In the data rows, the value 128 means zero.
A hidden rule labels the rows of this table. It goes by one to three of the table's principal directions, not those with the most spread.
133 98 132 146 63 98 113 67 99 64 84 82 123 107 132 134 140 64 96 150 98 121 125 186 159 112 107 126 202 30 141 111 191 145 118 165 147 125 108 194 129 127 1
152 157 128 121 87 127 158 61 97 108 99 99 127 59 133 137 70 164 142 109 177 150 41 150 187 119 142 156 108 131 147 129 165 107 71 132 135 117 114 93 111 137 5
118 115 130 130 115 133 106 126 118 125 101 132 137 154 130 143 171 62 98 136 99 113 172 116 96 116 132 122 172 98 111 126 118 131 167 159 124 112 120 140 138 128 0
160 137 142 130 149 160 130 126 107 143 135 117 140 116 132 139 118 107 100 128 95 94 112 135 122 116 138 115 183 145 127 133 92 148 114 93 131 137 138 154 106 110 4
94 121 149 138 155 120 116 158 132 129 149 160 113 138 114 94 155 128 141 169 109 109 104 121 114 123 127 137 106 135 140 100 118 143 111 114 130 183 137 113 107 97 4
163 142 145 114 205 122 146 173 131 135 186 182 103 134 144 132 102 173 141 114 122 116 100 122 105 125 113 113 122 201 137 128 89 121 114 112 130 118 147 83 139 91 1
135 111 118 145 71 140 103 99 114 116 93 82 148 112 139 154 137 69 100 120 79 127 198 145 129 126 125 130 208 57 115 122 138 132 168 147 124 74 120 181 135 156 0
161 160 124 138 84 119 176 93 93 130 124 122 114 152 126 124 85 134 116 132 176 128 96 172 148 112 124 100 119 112 153 136 173 134 102 138 146 173 88 165 167 168 2
127 122 137 119 114 109 125 89 105 74 99 105 128 116 145 147 133 111 108 128 137 132 97 166 148 104 133 150 144 107 133 126 166 102 109 175 136 107 112 112 139 114 3
110 122 150 144 54 98 132 121 129 86 92 123 110 216 134 158 147 76 108 103 121 140 174 162 110 98 113 110 145 68 128 118 220 115 163 176 148 172 83 137 175 145 3
146 203 183 167 242 138 172 255 129 221 238 217 124 167 143 89 81 191 171 162 86 73 117 120 80 116 153 107 111 227 132 109 39 136 121 51 127 205 142 90 118 106 1
62 54 129 137 64 96 75 39 163 10 77 82 113 169 135 198 209 101 91 67 115 169 196 197 143 125 106 152 125 80 111 128 255 85 146 191 135 97 118 136 176 135 3
121 68 81 85 149 130 72 144 153 111 129 111 146 111 109 111 164 103 138 142 130 142 163 91 118 159 117 143 131 101 117 131 84 143 158 154 106 62 166 133 112 109 0
146 117 109 114 173 157 110 144 141 140 161 135 139 134 120 115 122 151 149 146 129 114 132 121 122 140 115 137 118 163 136 129 78 142 125 108 117 110 156 139 115 110 4
145 104 121 103 138 125 113 98 129 94 109 114 128 85 122 130 131 116 124 114 142 141 80 127 151 126 124 138 144 124 126 122 125 132 117 144 105 92 153 125 103 108 2
86 179 182 213 106 135 145 137 125 161 146 183 103 213 129 138 143 118 134 157 91 90 174 166 84 123 143 119 125 110 128 117 169 130 161 119 144 210 85 175 150 156 0
167 93 86 74 155 131 106 131 128 105 128 93 138 80 134 126 118 132 125 121 135 146 111 94 140 137 112 137 147 133 137 141 82 136 117 138 124 51 158 112 116 98 1
112 151 142 174 74 125 141 63 138 122 114 141 99 103 123 151 106 163 156 108 134 141 111 149 154 154 123 143 105 109 134 131 194 122 117 114 141 136 111 142 114 147 0
148 152 155 128 183 108 158 182 110 158 164 157 127 106 139 104 106 135 119 144 118 106 94 136 120 118 145 102 150 152 121 123 89 130 117 114 124 150 133 120 125 116 3
73 22 134 87 216 122 29 213 148 71 228 126 145 186 113 125 189 104 115 175 73 77 220 223 68 174 142 151 163 90 111 122 105 112 143 161 142 125 167 144 143 50 1
160 94 83 66 83 79 130 141 119 105 84 99 136 73 145 122 106 94 123 120 147 169 159 97 147 135 88 114 169 56 119 133 123 111 160 199 137 27 115 103 153 133 4
108 147 129 165 65 118 140 108 118 136 91 107 136 163 134 144 147 87 103 116 125 141 182 139 120 115 148 115 142 79 114 133 174 122 167 154 125 138 91 163 165 191 5
152 102 108 72 160 112 113 141 128 91 140 99 146 83 137 136 101 148 140 105 157 149 99 139 150 138 140 152 129 135 121 140 114 98 111 159 121 63 152 73 120 97 0
97 127 127 120 158 119 116 135 131 126 125 158 119 92 113 82 148 142 163 177 152 132 69 94 135 131 132 163 78 135 139 104 100 130 114 145 107 129 144 96 93 104 5
62 142 183 201 78 134 125 130 144 144 139 147 106 157 135 162 143 133 125 106 61 119 211 172 103 144 139 130 140 97 111 110 193 108 162 100 141 173 102 153 145 160 2
157 68 36 31 105 136 91 132 143 122 88 71 159 36 111 92 110 125 159 133 175 182 130 36 164 160 88 154 116 92 134 132 61 139 139 158 107 8 165 96 96 118 3
135 168 149 156 165 142 150 162 105 184 156 153 141 139 138 122 122 118 109 158 106 87 148 143 98 129 159 106 160 138 112 140 82 132 146 113 127 145 116 168 136 144 4
86 57 112 104 156 142 60 185 161 123 167 112 137 131 102 109 179 110 128 134 80 128 186 98 95 162 133 139 132 114 121 112 89 153 143 100 118 129 175 124 104 97 0
135 156 192 146 173 141 146 155 104 133 186 185 95 158 145 149 94 157 124 151 98 71 110 199 93 129 127 125 155 153 140 125 129 108 112 120 158 168 109 138 140 83 3
141 49 74 57 167 106 86 153 169 88 130 93 149 95 115 110 156 118 126 96 155 175 144 103 144 146 110 122 128 124 107 128 98 133 152 158 80 48 186 121 129 120 2
137 181 134 140 90 104 193 73 115 129 88 151 88 111 140 132 98 175 136 106 191 164 52 105 160 107 113 119 64 160 151 135 181 111 96 138 139 146 90 94 151 158 3
128 118 99 123 29 115 142 44 134 99 67 79 105 79 142 174 104 149 118 79 150 179 147 119 167 159 94 130 124 76 135 164 206 110 127 144 166 67 93 143 148 158 4
73 119 146 159 183 131 93 134 130 150 118 170 144 109 110 94 221 75 111 181 87 96 124 95 103 119 159 139 137 143 97 101 70 147 146 125 86 141 159 134 88 117 1
107 126 147 147 161 131 120 123 144 103 179 148 109 193 135 168 140 172 127 102 126 117 153 185 104 141 140 135 93 172 129 147 170 101 117 123 148 152 124 120 165 117 0
97 65 105 88 194 126 75 179 162 109 168 126 145 150 99 91 178 126 138 152 136 127 138 120 112 147 134 141 95 142 121 120 90 142 128 129 104 139 176 118 112 91 3
123 98 73 69 119 103 131 129 131 104 124 95 136 130 99 80 127 150 143 134 224 177 83 109 159 130 132 133 41 127 149 130 142 129 93 156 116 147 134 94 146 145 2
120 92 129 110 98 182 79 106 113 121 101 83 141 96 114 144 142 75 102 145 81 102 139 118 116 145 134 153 193 75 131 128 102 151 131 114 138 112 138 167 78 91 2
116 76 77 79 121 78 105 122 150 75 102 89 142 47 130 87 128 152 165 142 175 189 115 121 188 141 97 166 92 86 130 108 136 104 129 191 98 34 152 100 127 132 2
137 81 102 93 139 106 91 146 128 94 141 97 152 102 115 111 131 100 135 137 129 133 130 145 140 143 138 138 156 84 120 122 114 135 125 154 118 96 156 122 111 107 0
118 113 108 149 83 100 132 99 124 93 106 68 148 192 129 133 158 88 86 126 147 142 175 189 143 109 140 104 137 71 123 144 199 132 142 162 132 159 99 205 184 186 1
102 61 120 119 242 126 55 227 153 130 192 133 175 105 122 58 184 93 137 215 64 90 197 165 106 144 127 147 187 97 98 81 21 144 185 153 59 69 199 201 109 104 2
123 94 108 119 160 124 101 163 184 129 156 135 115 103 116 115 140 163 164 92 111 165 141 70 127 158 109 130 99 156 126 116 105 151 143 89 100 98 182 107 102 117 0
100 66 123 99 212 153 56 233 186 157 161 138 164 109 104 83 182 97 150 148 65 117 179 68 94 151 128 140 158 134 92 95 20 160 188 98 66 98 211 134 62 85 3
190 104 73 73 111 137 125 140 117 141 106 60 161 30 142 112 77 119 124 126 126 153 142 89 164 143 101 124 190 86 130 137 64 143 139 130 118 19 148 153 112 137 3
142 177 140 152 82 139 173 83 114 165 94 137 113 78 132 140 89 152 133 106 140 137 86 99 153 129 128 119 120 141 133 138 142 130 108 92 141 138 106 119 108 152 4
165 115 134 96 230 145 103 231 119 157 194 132 157 93 134 93 109 117 133 162 82 91 122 119 100 132 151 130 191 145 120 112 11 148 138 108 98 95 181 129 91 80 5
105 84 54 88 98 112 108 127 168 126 82 67 173 130 97 82 168 116 140 127 188 182 152 70 167 134 121 128 65 109 116 138 127 145 139 136 102 123 147 128 122 167 4
131 129 58 91 86 86 154 128 144 121 84 93 133 119 136 97 118 159 155 118 213 209 134 64 164 121 103 132 45 117 142 138 146 110 142 182 116 72 110 89 174 185 0
154 130 142 113 169 123 140 152 132 132 150 152 112 112 138 137 118 145 122 98 111 127 100 103 119 120 119 109 138 181 129 127 103 131 111 100 130 125 148 86 122 98 4
176 173 141 122 139 161 159 145 89 186 134 165 114 86 118 98 78 124 141 159 126 100 52 75 119 119 130 117 148 149 153 113 57 165 103 90 127 154 130 117 82 108 5
116 124 122 113 138 119 131 128 152 115 155 154 103 172 124 156 127 174 144 87 167 151 138 129 109 152 128 126 66 164 128 154 163 102 127 138 142 131 123 84 160 125 5
76 104 138 136 211 104 88 202 165 143 175 188 147 140 122 91 180 130 163 180 98 101 179 132 98 149 131 145 113 141 93 107 75 114 167 145 104 114 161 107 114 99 4
84 0 43 26 139 105 26 135 174 37 112 45 165 99 98 100 202 100 127 137 160 179 172 113 150 166 106 171 103 70 117 129 120 123 137 193 105 39 185 112 120 89 3
130 164 68 123 33 103 175 99 122 161 57 104 140 122 120 87 102 130 157 143 222 189 132 72 169 122 115 122 58 78 137 135 154 125 153 175 118 112 81 132 160 220 5
144 133 139 146 111 133 121 136 107 135 137 111 148 89 144 132 93 114 132 149 84 104 164 175 138 137 129 138 198 76 121 116 116 122 143 133 133 91 123 165 120 133 1
151 138 121 119 92 108 146 107 95 112 101 101 134 103 143 130 99 109 116 140 144 132 114 152 151 116 127 128 158 83 135 132 147 116 119 166 143 104 100 136 142 139 1
147 104 122 101 139 132 115 126 129 91 139 103 121 161 138 162 127 125 104 100 130 131 140 151 113 130 125 124 146 127 133 152 146 120 128 146 144 109 127 136 153 108 2
149 157 141 107 132 160 149 156 118 175 138 157 116 136 123 138 93 141 135 115 128 111 104 76 100 133 131 116 122 168 136 143 90 135 114 87 154 159 120 80 106 98 4
159 140 124 121 73 110 156 80 101 116 71 113 113 101 139 156 122 83 86 81 143 157 106 106 137 107 131 97 166 100 122 137 159 129 139 157 124 100 106 126 148 160 5
127 70 100 103 155 85 89 118 148 52 118 85 147 114 126 112 167 106 126 130 140 154 112 151 161 118 123 146 134 102 123 118 146 131 124 174 100 86 164 134 123 111 1
177 186 123 110 109 147 187 124 113 168 137 152 96 144 130 148 55 183 146 83 186 147 75 81 120 131 130 107 76 184 155 160 130 126 101 100 155 152 101 75 143 139 5
115 102 176 154 178 173 75 156 113 124 198 146 122 166 118 151 154 90 100 157 34 49 162 189 67 147 154 131 207 118 127 119 98 154 125 89 146 172 150 179 102 68 0
152 202 148 184 36 126 193 24 80 115 59 114 106 165 148 165 102 114 99 118 159 129 81 160 157 75 126 115 127 114 157 142 220 123 100 145 162 178 53 161 164 179 1
Which label does each new row get?
67 72 122 133 117 95 79 126 183 79 110 130 123 154 112 127 198 113 146 116 115 156 171 120 128 140 108 146 97 102 110 111 176 123 157 152 115 126 148 113 122 117 -> 4
183 89 107 59 164 131 105 168 114 115 135 97 143 97 128 138 119 76 92 99 119 131 117 99 106 134 146 106 204 110 113 145 68 146 144 145 112 69 162 120 113 93 -> 5
119 150 183 161 174 145 126 193 97 159 176 158 134 152 131 104 133 95 111 175 66 69 132 167 87 103 163 121 180 128 127 90 84 140 132 108 116 191 131 150 120 113 -> 2
118 146 162 164 138 131 135 129 132 140 135 138 120 98 143 137 121 143 129 127 86 116 128 142 131 132 132 133 154 129 121 120 130 126 132 103 126 126 131 148 110 125 -> 3
141 149 181 143 152 165 136 140 96 141 164 147 112 185 129 163 124 105 83 122 86 69 111 162 79 113 158 104 173 157 136 142 125 142 102 85 162 211 114 141 126 90 -> 3
152 185 139 131 123 133 182 124 92 181 121 166 118 101 112 87 86 142 144 163 169 110 35 95 144 113 136 111 98 157 149 123 101 149 81 97 138 196 109 104 98 129 -> 4
154 103 108 106 163 136 103 142 151 120 154 122 135 109 128 149 127 139 136 76 113 145 142 101 122 144 132 128 140 163 115 135 97 132 135 108 109 75 173 94 115 113 -> 0
78 85 108 131 73 132 98 58 165 73 102 94 110 197 111 184 186 127 103 61 158 171 180 145 120 148 133 132 75 117 121 157 227 113 143 147 134 138 117 141 171 159 -> 5
145 123 80 56 164 157 121 190 130 180 152 131 151 95 111 88 93 158 165 152 182 141 123 61 115 162 136 144 85 146 130 140 32 125 140 134 108 78 149 86 112 120 -> 2
100 144 187 211 121 101 127 151 117 148 121 174 117 144 137 118 180 45 98 164 26 83 175 146 94 104 133 95 218 73 104 87 134 157 177 123 118 172 117 192 121 141 -> 1
149 131 141 129 201 104 131 188 129 127 188 154 134 143 148 123 118 142 133 134 108 110 144 166 109 123 137 117 152 152 117 123 98 115 139 140 118 108 144 121 151 115 -> 0
115 136 128 137 163 139 128 116 154 130 157 160 105 148 132 160 140 180 137 85 146 145 140 122 107 150 138 133 77 189 120 148 136 106 138 122 116 104 139 105 153 139 -> 5
160 150 127 132 149 117 154 147 121 140 165 137 125 126 146 134 87 166 137 116 131 126 131 148 131 131 127 115 128 154 133 139 121 117 116 117 140 115 124 117 151 136 -> 1
112 96 116 122 146 177 86 96 143 119 136 100 147 177 110 166 172 113 96 121 118 101 162 143 104 153 147 134 133 144 116 171 123 140 125 104 144 140 140 170 118 107 -> 4
143 136 142 137 131 150 138 89 111 111 145 109 129 147 130 151 108 151 111 128 129 99 102 189 144 120 129 129 132 155 145 143 154 126 76 99 159 170 117 151 132 113 -> 4
126 174 145 133 171 127 156 182 114 199 146 186 138 103 114 72 111 136 160 183 140 97 73 85 120 126 151 124 104 159 122 116 57 142 114 101 122 176 131 91 83 113 -> 4
165 133 111 118 64 122 143 82 109 112 80 96 116 100 140 153 100 106 113 104 132 150 119 106 146 124 106 117 164 86 142 144 154 136 128 144 151 89 104 140 133 137 -> 1
140 124 104 105 48 90 155 43 116 80 80 109 100 96 131 151 95 155 134 103 187 166 84 137 179 137 91 131 93 101 151 151 213 105 80 159 178 113 89 91 146 129 -> 4
150 145 127 115 108 133 147 97 99 119 126 119 112 99 127 127 82 154 139 145 157 122 64 138 150 133 123 142 116 121 160 138 140 128 79 126 161 139 109 119 115 107 -> 1
178 118 111 88 157 122 129 149 130 120 140 106 137 76 151 147 88 149 131 88 122 146 120 107 139 135 121 127 160 149 123 144 92 118 124 124 128 51 153 90 121 106 -> 1
130 182 126 156 117 125 168 133 126 164 119 160 126 167 125 103 119 144 154 133 168 142 111 100 130 98 134 121 69 163 138 114 130 129 135 129 107 167 110 108 148 176 -> 5
106 131 161 147 197 113 123 163 149 119 182 185 109 172 124 126 152 157 146 123 119 113 109 147 102 123 143 130 90 188 124 115 131 121 117 114 118 174 149 89 130 100 -> 0
